Where one turn sends some rows of the set: a few examples, then the rows asked:
k_830: [-19 -12   4 -15  -1 -23 -23  -7  -8 -15 -26   3 -12  13   1   5 -14  -1
  -4   0   6   3   8  -6  -7   3  -3  16   5 -15   6  16   7   0   8  20
  -3   3   3  -6  -6  -2  -9 -10 -11  -8 -22   6   2  -8  16  16   6   9
   2]
k_448: [-19 -14   9 -32   0 -14   3 -14  -4   2 -10  11 -14   6  -1   6  -4  27
 -14  -3  -4   7   7  12   5  -9  10   2   6 -15  20  11   7  -7   7   8
  -7  -8 -10   8  -8  -6  13  -2 -12  14  -2  12   4 -10   5  11  26  10
  10]
k_201: [-14 -17  12 -29   1 -11  13  -5   4  -8 -21   9  -8   9   1   5  -1  24
  -8   6  -1  15   1  16   5  -5   6  -3  -1 -20  21  21  -1 -13  -5  -1
 -10   3  -7   8 -14  -4  11  -2 -11   3  -5   4  -2   4   0   9  29  13
   9]
k_695: [-13 -29   1  -1  -5 -28  -2   3  -6  -1 -23  -2 -14   0  -5  19  -2  16
   0 -12   3   0  -7   5 -13   3  10  -8  -6 -16  12  15   1 -15   5  13
  -8  -5  -4   4  10  10 -23   3  -8 -10 -12   3  -7   0  15   2  22  13
  -2]
k_767: [ -8 -16   4   3 -14 -21 -10  10  -3  -7 -16  10 -16  -1 -16  17   3  17
  -1   1   8   4 -10   3 -10   3  15  -6  -7 -11  20  11   4  -1  11   5
  -8   1  -6   5  11  -5 -11   1  -4 -18 -17  -2  -8   2  21  18  19  15
   3]
k_464: [-19 -13   9  -1 -14 -15 -17   5 -19   3  -9   2  -9   3  -2  12   0  12
   5   6   2  -2  -1   8 -20  -2   3   3   0 -10  15  16   5   2  18   4
   0   4   3  -1  13  -6  -9   6 -11 -13  -5   5 -19  12  19  18  15  13
   9]
k_114: [-10 -24   2 -14  -6 -23 -14 -15 -15  -4 -20   2 -10  -3   6  16  -8   9
 -10 -11  -4   7  -7  -3 -16  -4   4  -5 -15 -15  10   5   8  -8  10  21
 -21  -4  -7  -2   5   7 -21   4 -12  -9  -9   7  -8  -8  10  -3  21   3
   5]
k_16: [-14 -14  12 -30   3  -9   2 -10   1  -6 -15  15 -12  12  -4   3  -6  30
 -11  11  -5  13   5  14   6  -6   5  -4   6 -15  19  13   2  -7   3  -1
 -15  -1  -8  12  -8  -7  10  -4 -14   6  -3   6   1  -7   7  15  21   8
   3]
k_441: [-24 -12  13 -27   4 -21  15   3  -2  -5 -10   2 -17  14   2  19   0  26
 -15  -6   1  -1   2   9  -1   0   8   0   0 -15  18  19  -6 -13   7  18
  -4  -9   2   9  -1   0  -3   7   6  10  -2   4   9 -13   9   8  19   9
   4]
k_594: [-16 -10  10  -5 -13 -20 -17   6 -12 -11 -27   5 -12  -1  -9  -3 -13   6
  -1  11   9   3   2  -9 -11   6   6   9   8 -13  19   3  -4  -1   2   8
 -11   3  -3   7  -4 -12  -3   6   0 -18  -7   1 -13   6  19   8  13  13
   0]
k_130: [-25 -17   6 -28  13 -25  10  -6  -3  -4 -13   2 -10   3  -3  13   8  15
 -19  -4  -9   0   4  12   7   0   9   2   4 -16  21  13 -10  -9   8  10
  -7 -12   6  10   2  -2   1   6  -6   7  -3   2   5 -16   4  20  25   7
  12]
k_812: [-27 -14  13 -37   5 -21  10  -8   0  -6 -15   6 -17   1   0  13  -2  23
 -11  -4  -1   6   2  14   9  -5   8   4  -1 -14  17  21   4 -12   6  10
  -3 -11  -3   3  -6  -9   7  -5  -2  11  -3   5   2 -11   7  11  24   9
   9]
k_172: [-22 -12  13  -2   3 -19  -2   7  -9  -4 -17  -7  -2  -1  10  -4  -5  10
   4  -1  10  -4   7   9 -14   5   6  12 -17 -15  15  12 -18 -11   7   4
  -1   5  -8  13  -9  -1  -9  -1 -12  -6  -2   9 -11  12  10   2  19  14
  -4]
k_981: [ -8 -18  -7   0  -8 -15 -14  -1  -3 -12 -14   1 -13  -2  -8   4   1  -2
   3  -6   1   1   1  13   1  -9   9   0  -6 -12  10   7  -2   1  18   9
  -3  22 -14   0  -9 -12  -2  10  -5 -13 -15  -2  -3   8   2  15   9  16
  14]
k_835: [-20  -2   7  -3   4 -13 -16   5 -19 -11  -9   7  -6   3   2  -5  -7  16
   2  13  11   0   4   9 -10   3   6  12 -12  -9  14  12 -10   0  13   6
  -8   9  -9  11  -8  -8  -9  -6 -13  -7  -4   9  -9   7  16  18  11  19
  -8]
k_600: [-14 -16   3 -23   8 -16  12  -3  -3 -12 -17   6  -2   6  -2   8  10  12
 -17   4  -5  11  -2  13   6  -2   9  -1  -2 -22  25  18  -9  -8  -1   4
 -10   4   3   6  -9  -1   7   7 -11  -2  -7   0   1   1  -6  21  32  16
  20]
k_896: [-18 -17  16  -7  -8 -26  -6   6   4  -8 -32  -7 -12   2   0   0 -10  -4
   0  -7  11   0   7  -2 -13  10   7   7   9 -22  13  13  -5 -13   0  13
   0  -3   2   6  -4  -2 -11   8  -7 -12 -11   0 -12   3  15  -1  17   8
  -2]
k_400: [-20 -10  12 -38  -4 -16  14  -6  -3 -12 -16  10 -12   1   1   9   0  22
 -11   2   4  12  -5  12   5  -4   8   2  -8 -18  24  24   5 -12   1   4
 -13  -5  -3   4 -10 -11   9   0   1   3  -1   4  -2  -2   6   9  31  10
   8]
k_996: [ -9 -18  -4  -3 -17 -22  -6   5  -4 -13 -14   1 -13  -2  -9   7   2   5
   6  -7   5  -7  -4  12  -2  -1   8   0  -8 -11  17   9  -6  -4  19   4
 -11  12  -8  10   5 -13  -6  14   8 -16  -9  -2  -3   4  16  10  12   6
   0]
k_718: [-19 -12  11  -4  -6 -13 -23   1 -14   2 -11  -1  -9   3   4  13   2   3
   0   1   3   3   3   9 -17  -7   2   4  -2 -15  10  19  12   3  18  10
   7   8   2 -10   5  -3  -8   0 -17 -10 -12   5 -16  11   8  20  14  17
  21]
k_71: [-18 -10  19 -14  -1 -14 -29  -4 -11  -3 -16  -1  -8   4  13  14   0   1
  -6   2   4   6   4   6 -16  -7  -4   0  -7 -21   8  20  14  -2  19  13
  -4   4   5  -9   9   1 -16  -1 -13 -12 -11   5 -15   5   9  14  13   6
  15]
k_646: [-19  -1  18 -16  -4 -20 -11  -1 -12  -7 -12  -2  -1  -2  19  -2  -3   4
  -7  -6  17  -3   5   2 -17   3   7  14 -24 -20  19  11  -4  -7  14  11
 -11  -3  -6  12  -4  -4 -10   0  -4  -5  -2  13  -8   1  14   0  22   3
  -4]
k_575: [-21 -10   4 -31   2 -21  12  -3 -11 -13 -11   9  -7  -1  -4  11  10  14
 -19   3  -3   6  -7  10   5   1  11   2  -5 -17  28  17  -7  -6   6   7
 -16  -7   6   7  -1  -9   4  10   1  -2  -1   0   0  -8   4  21  31  10
  14]
k_457: [-11 -13   7 -27  13 -13  -1  -8  -2 -13 -16  12  -4  13  -2   5   7  18
 -21  12  -8  12   3  12   7  -2   4  -5   3 -20  22  13  -7  -5   4   2
 -20   2   3  11  -3   0   2   3 -15  -1  -7   1   4  -9   0  26  23   8
  11]
k_807: [-23  -1  20 -14  13 -20 -21  -1  -4  -8 -13  -2  -7   5  17   2  -2   3
  -8  -5  17  -2  13   7  -8   1   5  13 -17 -20   8  16   0  -6  18  15
   0  -1  -4   7  -4   0 -13 -14 -11   0 -13  12   0  -6  11  12  11   8
  -2]
k_265: [-18  -2   5  -3   3 -13 -21  -3 -17  -2  -5   5  -5   5  10  -3  -3   8
  -5  -3  15  -2  10   6 -12  -4  12  15 -11 -18  14  11   3   1  15  15
   2   7 -13   5 -13  -1  -4  -9 -19   2 -12  18   0   5   6  17  18  22
   5]
k_916: [-11 -20  12 -11   4 -18 -23 -11   0  -8 -23   1 -14  -2   0  17  -8   3
 -11  -1  -9  13   1  -1  -7  -7   1  -3 -17 -10   4   3   6   1  15  15
 -10   5  -6  -7   2  -1 -13  -9 -17 -12 -20  -1  -7 -10   6  10   9   3
  16]
k_610: [ -5 -17   7   3 -10 -15 -16   1   2  -2 -16   5 -12  -2  -9  15   2   5
  -7  -4   0   9  -2  -1  -9  -7  13  -1 -12 -12  16   2   8   6  12   7
   1   9 -11  -3   0  -6   1  -4 -16 -13 -24  -1  -7   4   5  16  19  15
  23]
k_793: [-11 -26  -1  -8  -8 -29  -8   1   0  -7 -20  -7 -11   3   3  11   1   4
   2 -18   6 -11   3  11  -2  -2   3  -3  -5 -21  12  10  -4 -15  16  10
 -11   5  -7  12   9   1 -15  10   9 -10 -10   4   4  -1  13   0  13   2
  -3]
k_204: [-16 -18  -2  -2  -8 -19 -18  -2 -15  -5 -25   1  -9   7  -4   1 -13   3
  -1   1   4   2   8  -9 -10  -2   4  17  10 -14  14   5   1   3   2  14
   2   9  -6  -3 -12  -4   3  -3 -12  -9 -17   8  -2   8   8  11  14  22
  14]
k_501: [-15 -17  17 -12  -9 -17 -21  -4 -14   4 -18  -5  -4   5  17  12  -1   5
  -4  -4   4   1   3   4 -23  -5  -4  -1  -6 -24  13  16  10  -8  14  10
 -10  -1   4  -1  13   6 -17   6 -10 -12  -4  10 -16   9  11   2  20   3
   9]
k_57: [-13  -9   6 -18 -17 -24 -15  -9  -8 -11 -22   2  -8   7   8   1 -10  -7
  -8 -13  14   2   3  -8 -18   6   6  13   2 -24  15  14  11  -5   6  22
  -9  -4   2   0  -6  -1  -9   7 -10  -8 -15  10  -5  -6  16   2  22   3
  -1]
k_842: [-13 -15   3 -26   6 -17   1 -14  -8  -1  -9  10  -4   9   0   6   7  17
 -24  -2  -9   4   6   8   2  -4  10  -1   6 -20  25   5  -3  -4   8   9
 -16  -7   0  13  -1   2   7   9 -15   7  -4   9   7 -14   0  19  30   6
  14]
k_22: [-17  -4  13 -25  -9 -14  19   8  -3 -13  -7   9 -14   9  -2  15   4  23
 -14   2   5   5  -6   7  -3   1  12   0  -8 -13  27  19  -6  -6   4  11
  -8   1   0   8  -7 -10   7  12   8   1  -2  -1   1  -1   7  11  24  13
  11]
k_558: [-19 -21  14  -4  -9 -19 -13   5 -13   6 -18  -6  -6   5   6  13  -1  12
   5   1   1  -4   3   9 -22   0  -3  -1   0 -16  13  17   0  -8  13   3
  -3  -1   5   4  17   3 -16   6 -10 -12  -3   6 -17  11  18   7  16   6
   4]
k_141: [-11  -8  15 -27   9  -5  -3  -8  -3 -11 -10  13 -12  20   3   8  -6  24
 -20  13  -8  15   6   7   0  -7   2  -6   0 -13  14   9  -4  -2   6  13
 -16   9  -4   6 -13  -2   3   4 -11   5  -5   2   5 -10  -1  14  11   9
  12]
k_31: [ -7 -20  -3 -14  -4 -22 -23 -13  -9  -8 -18  -1 -10   4  10   7  -2   0
  -8 -16   6  -3   5   6  -2 -10   2  -4  -6 -25  10   6   9 -10  19  19
 -19   8 -12   5   2   4 -17   9   3  -8 -10  10   6  -6   4   1  13   3
   3]
k_111: [-11  -9  14 -19   2  -6  13   4   5 -11 -12   6 -10  15   0  10   1  19
 -13   8  -3  14   1   9  -1  -5   8  -2  -5 -14  20  15 -10  -5   0   7
  -4  13  -4   5 -18  -6  11   7  -8   1  -8  -3   1   4  -5  13  19  17
  20]
k_866: [-16 -12   8 -28   4 -13   3 -12 -10   0  -6   8 -12  18   7  11  -5  25
 -21  -6  -5   4   7   4  -4  -8   7  -2   4 -17  17   8   1  -8   8  22
 -12  -3  -6   8  -8   5   1   9  -7  14  -1  11  11 -14   1   5  20   9
  10]
k_904: [ -8 -16  -1 -11   4 -16 -28 -11  -5 -15 -17   3 -14   2   2   6  -3  -3
  -5  -3   1   5   4  11   5 -12   1  -4  -5 -18   3   8   6  -2  21  17
 -13  18 -12  -2  -6  -5 -13   3  -5 -11 -16   1   2  -3   1  14   3  10
  10]

k_695 -> k_916
k_31 -> k_981
k_57 -> k_204
Now find these:
k_718 -> k_558
k_111 -> k_441
k_600 -> k_130
k_400 -> k_448
k_807 -> k_835

